In the data rows, 128 means zero.
Some points:
ndarray[105 146 106 100 122 066 152 094 163 103 119 152 133 120 112 118 066 141 120 118 111 105 184 115 174 143 144 128 129 082 093 132 155 135 057 094 108 151 123 069 119]
ndarray[111 100 169 193 154 115 151 128 139 186 107 160 140 141 112 194 153 120 156 081 174 094 163 144 151 096 092 129 144 127 109 143 054 118 177 190 085 154 119 042 105]
ndarray[245 127 099 099 142 122 071 108 164 147 172 112 140 178 123 098 148 105 136 133 126 142 170 153 124 185 118 140 141 156 123 059 141 155 150 183 128 133 208 130 140]
ndarray[136 163 145 126 129 113 205 160 120 132 174 152 155 106 173 082 128 152 170 109 091 145 122 157 163 151 113 100 163 203 087 131 121 079 128 092 187 152 123 094 119]
ndarray[103 134 092 139 072 179 096 173 158 107 169 147 156 130 153 168 131 105 128 129 128 141 141 146 138 066 094 128 110 100 119 072 144 098 126 090 138 179 154 050 101]
ndarray[178 125 130 136 109 148 099 084 137 122 139 199 055 125 186 192 145 107 114 172 093 155 086 113 135 143 138 145 117 126 104 109 133 151 177 129 115 122 131 115 050]
ndarray[110 102 196 078 175 107 162 145 157 102 083 182 182 150 144 117 144 114 174 155 104 116 106 153 106 135 189 116 138 108 139 112 143 112 127 170 151 141 163 060 123]
ndarray[120 130 065 140 095 125 135 087 169 127 082 131 140 184 124 129 128 171 138 164 102 137 095 115 142 123 107 138 102 134 110 128 110 171 137 113 137 191 116 101 176]
ndarray[120 124 101 124 180 083 109 062 105 119 134 109 065 127 093 121 114 118 183 105 101 148 200 118 172 118 181 093 113 174 113 062 138 136 114 151 119 125 073 114 165]
ndarray[201 157 118 084 053 125 114 164 107 161 144 166 195 152 131 151 063 083 156 084 084 089 092 088 150 102 112 106 091 123 097 137 157 087 172 157 123 106 100 135 133]
ndarray[154 139 190 108 139 112 197 128 140 140 157 163 124 055 152 141 081 161 117 142 143 116 134 101 141 146 141 167 143 182 125 157 127 179 087 093 109 105 155 082 169]
ndarray[138 100 074 129 088 141 167 159 141 092 125 146 146 154 110 185 093 134 171 157 167 158 143 131 179 112 184 140 120 090 142 147 156 086 133 155 129 090 153 126 190]
ndarray[164 049 133 110 127 126 116 109 181 147 161 138 143 063 176 111 090 152 171 174 143 149 142 175 151 057 129 063 140 063 125 081 134 149 126 080 137 145 112 152 154]
ndarray[122 161 048 138 138 133 105 141 095 106 110 156 196 077 126 141 130 145 126 132 090 142 145 124 122 104 159 089 172 097 030 140 129 162 084 156 149 119 160 145 154]
ndarray[137 108 143 122 143 132 107 157 121 072 144 130 123 140 164 070 090 160 117 182 086 093 186 039 127 127 178 177 181 112 113 194 152 118 168 125 097 168 093 154 107]
ndarray[089 142 070 101 131 154 130 002 191 142 142 139 190 151 143 125 106 153 154 134 112 069 141 147 166 100 102 185 129 131 113 156 112 110 130 105 129 115 137 137 092]
ndarray[142 154 134 121 108 066 134 056 087 108 181 142 169 087 156 166 114 045 148 192 137 135 133 135 095 118 120 169 157 095 100 109 098 154 147 103 170 085 112 134 136]
ndarray[098 128 131 175 171 131 090 072 093 169 132 133 157 122 151 102 060 160 108 139 184 052 137 155 113 166 120 125 085 115 132 107 198 082 122 092 154 104 153 101 142]
ndarray[194 130 074 105 169 141 171 126 111 068 124 132 142 129 105 133 116 153 139 157 152 062 090 096 082 166 089 108 117 117 178 165 153 130 129 133 173 181 146 088 114]
ndarray[128 177 142 099 181 139 093 126 180 153 149 098 120 128 161 128 154 128 149 202 135 114 044 112 138 126 101 080 138 189 095 120 104 123 100 108 144 154 076 108 171]
ndarray[132 061 116 138 132 123 152 051 129 129 110 141 160 084 121 065 115 041 147 127 143 166 146 082 114 095 105 138 127 191 178 115 153 105 150 203 099 145 124 147 107]
ndarray[089 161 084 127 172 129 183 148 058 116 199 111 074 107 133 119 147 101 110 086 135 080 112 143 121 118 121 136 116 100 121 142 079 098 140 193 149 143 138 159 101]
ndarray[096 126 157 127 111 124 125 158 123 159 125 095 134 094 167 130 135 159 160 132 126 177 164 099 049 108 135 123 138 116 118 135 144 112 169 125 131 136 133 131 181]
ndarray[172 153 120 081 104 112 102 151 116 109 115 103 119 136 171 106 148 166 146 194 151 085 163 153 152 075 191 172 075 208 078 089 136 144 107 187 141 138 112 102 117]
ndarray[148 137 098 130 136 114 134 156 136 115 075 131 136 139 155 090 126 145 179 071 182 147 155 142 153 159 090 160 156 166 090 115 149 166 172 043 109 079 111 155 104]
ndarray[123 120 154 138 186 131 154 102 126 142 130 164 176 128 125 056 076 128 151 135 130 142 122 140 107 127 070 136 088 140 119 074 147 126 104 149 089 192 124 163 079]
ndarray[128 106 142 094 132 105 176 074 176 117 113 133 166 160 153 164 137 118 103 144 174 111 139 106 140 142 175 117 092 114 098 070 110 116 165 118 137 121 105 105 189]
ndarray[141 169 131 117 158 120 162 095 115 163 104 116 188 182 153 092 141 183 144 128 109 148 072 130 140 121 200 138 161 079 149 108 105 186 192 140 133 171 150 128 090]
ndarray[113 153 130 149 142 129 118 118 069 104 106 146 127 203 147 112 104 075 133 139 128 161 139 104 140 103 121 136 117 154 161 154 135 161 071 032 127 139 170 085 123]
ndarray[112 120 141 149 107 158 121 119 101 162 160 169 125 135 081 111 084 114 145 147 147 108 127 204 108 119 170 131 156 188 114 206 136 150 092 123 110 164 161 168 150]
ndarray[077 085 126 085 143 140 110 144 118 107 127 122 140 099 091 147 152 118 064 159 112 176 136 145 207 180 112 115 159 159 160 138 116 152 161 122 140 167 106 109 117]
ndarray[168 181 138 100 128 150 102 095 091 145 076 120 131 099 108 163 107 104 129 143 152 132 182 095 138 113 107 142 124 096 151 190 119 108 148 087 140 198 121 121 123]
ndarray[175 023 112 020 099 141 125 131 084 093 159 144 142 137 114 080 148 165 128 085 154 104 130 144 117 097 064 122 112 059 100 131 090 181 125 113 112 152 104 090 149]
ndarray[172 110 118 136 116 067 172 058 111 120 210 133 184 073 101 086 181 162 115 122 119 137 119 135 147 084 132 134 100 162 162 189 151 090 141 128 157 138 065 084 130]
ndarray[158 137 192 132 137 148 109 124 080 076 077 156 165 118 087 125 159 147 184 145 151 099 138 141 174 112 167 069 135 144 152 093 138 091 128 090 182 127 088 170 078]
ndarray[153 123 113 142 105 080 125 113 097 100 177 098 179 143 091 122 060 103 131 107 189 159 083 110 095 112 178 088 129 109 145 093 105 132 141 124 116 171 093 091 091]
ndarray[160 167 138 181 068 113 144 040 132 083 134 129 078 139 162 104 145 174 148 145 126 144 150 129 167 111 089 110 122 064 152 114 132 123 154 108 153 135 126 115 116]
ndarray[104 152 118 142 176 123 128 194 089 133 147 181 148 112 136 153 186 156 142 167 151 105 172 142 115 103 109 157 057 136 195 100 093 135 085 123 071 125 101 195 131]
ndarray[085 208 164 112 053 115 129 114 159 113 149 174 117 129 081 084 143 075 074 121 147 092 111 124 149 106 145 114 150 078 104 084 204 196 148 142 132 131 105 169 142]
ndarray[088 163 148 119 144 125 196 132 136 126 166 082 154 133 121 111 162 129 152 191 114 137 151 119 091 136 079 090 139 114 147 088 112 117 100 126 052 112 137 170 139]
ndarray[154 055 133 136 118 153 142 144 209 128 158 122 137 137 150 099 143 130 125 076 141 095 129 107 153 130 153 174 167 100 191 079 122 153 099 137 186 113 112 139 130]
ndarray[130 116 134 093 142 144 132 128 115 118 141 125 117 092 139 081 127 096 145 079 128 091 178 105 146 106 115 067 156 165 177 133 130 150 168 105 128 057 147 078 153]
ndarray[132 137 166 087 082 146 131 117 096 153 132 178 146 147 147 119 132 152 062 125 111 161 146 175 162 146 123 190 082 101 115 159 153 142 152 138 134 122 116 144 130]
ndarray[154 097 115 120 184 132 128 183 136 166 166 128 112 155 089 068 085 109 113 130 093 165 133 109 164 114 148 156 105 123 086 103 106 061 145 068 122 145 102 090 123]
ndarray[171 112 115 077 091 071 158 145 162 143 090 137 133 053 130 140 148 122 123 147 091 105 137 219 106 167 160 080 105 110 185 114 111 132 132 116 089 126 130 130 104]
ndarray[175 130 145 110 138 100 105 115 132 152 091 144 099 052 096 143 134 128 118 082 140 111 103 128 110 116 173 175 163 133 123 080 177 068 114 109 124 223 137 121 171]
ndarray[147 113 115 146 209 087 193 166 130 140 106 101 119 058 112 110 141 108 152 103 123 138 069 091 180 089 113 167 063 093 100 095 151 161 178 084 113 131 153 188 144]
ndarray[112 113 103 116 163 082 071 121 115 169 172 178 129 140 124 137 084 149 194 117 143 158 125 123 116 175 091 137 164 132 138 149 161 167 164 162 188 119 140 131 134]
ndarray[160 140 115 132 093 070 124 177 162 123 166 127 117 141 086 139 104 117 247 155 130 116 130 114 173 139 092 151 152 141 127 161 137 139 115 104 108 165 105 153 099]
ndarray[147 058 121 122 147 060 142 125 114 137 096 183 070 195 172 142 146 105 092 138 148 127 137 074 120 081 142 052 104 168 108 181 118 129 123 125 164 135 152 181 119]
ndarray[199 146 143 169 150 146 117 129 136 168 149 161 096 132 118 112 140 129 116 144 121 113 141 115 138 165 078 079 138 076 067 184 124 050 151 126 116 109 086 134 162]
ndarray[123 101 106 147 148 117 097 117 183 023 121 148 167 092 103 141 163 137 147 164 129 152 070 153 127 105 097 134 124 121 073 188 193 133 145 169 082 076 117 086 096]
ndarray[114 122 130 144 110 084 083 136 102 180 118 104 144 078 141 084 146 154 103 102 164 133 094 128 126 114 096 137 139 168 100 109 098 163 087 123 139 119 134 096 075]
ndarray[146 117 098 128 125 121 098 111 074 187 130 111 186 096 166 157 099 131 125 154 055 102 116 134 203 102 159 135 165 085 179 141 105 127 146 143 100 122 102 121 125]
ndarray[149 127 132 168 095 093 112 134 127 134 108 123 120 137 098 164 059 174 177 111 111 092 155 187 075 096 126 146 115 156 136 135 121 148 170 113 142 135 100 152 130]
ndarray[177 068 193 135 129 099 129 125 070 092 147 056 153 155 115 138 096 165 086 178 147 137 112 182 171 093 089 153 176 135 110 112 161 073 106 132 121 120 180 173 140]
ndarray[198 192 119 076 176 125 116 128 154 136 131 197 137 138 086 116 084 180 102 105 166 194 151 123 102 104 141 095 144 112 150 116 090 104 073 120 128 078 073 144 103]
ndarray[136 156 090 103 120 125 117 118 164 146 107 124 114 129 154 065 156 119 113 115 153 149 061 159 122 085 181 139 140 162 154 172 134 054 135 082 123 071 124 149 110]
ndarray[153 154 134 089 153 190 125 114 166 173 108 111 130 038 107 121 104 143 158 162 125 148 191 093 110 065 123 164 093 155 108 135 102 143 150 149 206 106 160 156 110]
ndarray[191 118 122 128 137 056 126 125 108 154 075 169 147 101 122 107 139 101 128 162 101 112 086 102 138 101 050 171 157 075 126 113 146 114 071 125 161 119 136 104 120]
ndarray[177 145 098 129 088 081 131 118 171 135 148 122 170 137 164 125 070 107 104 118 095 131 168 178 171 120 113 083 086 134 166 159 108 149 092 148 149 150 186 130 135]
ndarray[137 105 110 135 123 115 085 108 166 101 124 109 181 086 162 120 156 098 115 068 152 119 150 165 119 148 148 122 149 139 084 153 058 095 139 089 141 199 139 190 153]
ndarray[079 122 162 079 102 123 086 087 128 100 124 203 065 078 167 099 069 130 176 130 172 159 078 132 160 140 102 155 122 099 141 147 087 084 120 169 099 159 135 135 141]
ndarray[154 146 175 198 103 121 094 144 139 105 157 147 141 135 193 098 164 114 176 096 095 140 140 119 130 108 165 138 125 075 173 151 134 138 075 137 141 138 136 082 155]
ndarray[146 053 121 111 070 139 194 104 131 146 093 140 135 133 159 071 131 126 169 136 111 113 130 133 072 119 149 124 133 120 074 119 105 157 111 133 127 150 093 131 099]
ndarray[111 094 179 130 114 149 082 128 143 179 146 108 165 121 073 134 129 102 144 169 122 099 135 079 136 138 111 077 115 133 127 175 161 146 131 093 110 143 142 120 082]
Along one direction, these points spread out more than along any other. How many in every 100 of the points above lie lower along it than each point below? Answers are rounded to whole numbers. More than half of the points above lie lower than the first one.
ndarray[138 142 131 117 132 086 063 127 167 120 113 098 138 122 124 113 109 120 123 123 130 090 105 094 130 126 141 149 121 126 194 185 105 139 131 094 115 105 106 136 175] ~ 52
ndarray[156 154 127 075 167 107 129 136 138 142 142 055 088 177 184 099 085 143 157 149 174 116 082 162 105 083 116 119 155 112 142 174 106 134 136 130 116 132 110 115 101] ~ 36
ndarray[144 131 153 091 149 132 141 126 143 074 134 150 148 106 222 213 078 157 110 061 095 119 098 088 117 089 094 119 155 201 153 076 146 105 121 131 103 153 098 182 112] ~ 33
ndarray[114 151 152 097 182 072 103 149 161 135 163 152 112 102 132 118 101 147 124 141 163 101 105 119 174 053 150 074 154 122 103 102 129 137 177 129 149 147 188 133 109] ~ 33
ndarray[212 132 132 103 125 155 153 150 127 104 105 105 160 106 178 102 126 059 181 148 205 128 140 144 185 157 153 151 136 128 094 098 074 119 103 138 125 120 121 104 107] ~ 55
ndarray[164 118 162 165 102 124 133 110 171 137 120 130 130 165 046 126 119 182 081 128 134 119 111 075 143 093 126 139 177 163 106 101 047 135 095 150 146 099 145 135 131] ~ 42
ndarray[124 125 157 091 083 139 171 085 122 129 127 101 094 115 090 163 113 131 176 108 135 156 089 100 174 122 125 097 104 116 111 190 124 116 083 113 159 133 160 165 141] ~ 55
ndarray[179 148 105 161 100 184 127 125 127 095 097 113 056 082 095 101 060 116 125 130 072 101 090 178 136 112 123 112 144 113 131 097 125 163 145 139 097 108 130 070 137] ~ 73
ndarray[087 117 150 126 139 090 126 172 174 086 121 123 111 123 092 112 068 088 099 180 120 144 150 175 094 118 107 175 135 147 148 104 081 077 164 125 222 123 107 124 113] ~ 32
ndarray[137 152 100 101 066 114 167 142 115 177 120 099 119 104 137 119 135 154 106 153 205 141 156 092 113 127 127 123 159 154 161 106 189 074 148 149 093 159 165 093 106] ~ 35
ndarray[227 131 149 162 174 150 149 080 168 112 184 153 134 078 119 143 100 106 113 148 177 134 160 161 121 096 164 129 109 126 119 172 138 179 122 103 106 178 125 108 088] ~ 56
ndarray[114 084 090 163 107 156 120 125 118 142 173 113 119 092 119 154 090 162 134 123 137 121 068 064 115 181 207 112 074 110 115 109 118 128 086 109 160 086 128 145 058] ~ 52
ndarray[113 126 088 157 119 102 148 155 199 154 094 122 133 101 179 124 084 109 094 163 164 121 175 128 169 131 095 090 174 082 132 160 173 151 092 170 169 138 064 131 069] ~ 73
ndarray[153 134 112 162 099 167 153 147 118 148 115 190 163 115 160 117 100 111 113 164 167 133 073 143 182 106 106 127 105 157 146 128 149 184 136 158 162 149 060 110 222] ~ 70
ndarray[159 098 049 099 122 132 179 105 129 189 142 199 119 155 103 142 183 104 152 168 136 101 136 163 124 086 141 152 201 135 148 078 148 109 115 080 142 143 122 119 122] ~ 59
ndarray[126 116 161 086 177 147 131 110 130 166 113 069 117 183 148 193 135 091 143 086 112 148 129 187 132 112 125 149 128 090 114 144 220 163 078 154 167 123 072 125 101] ~ 61
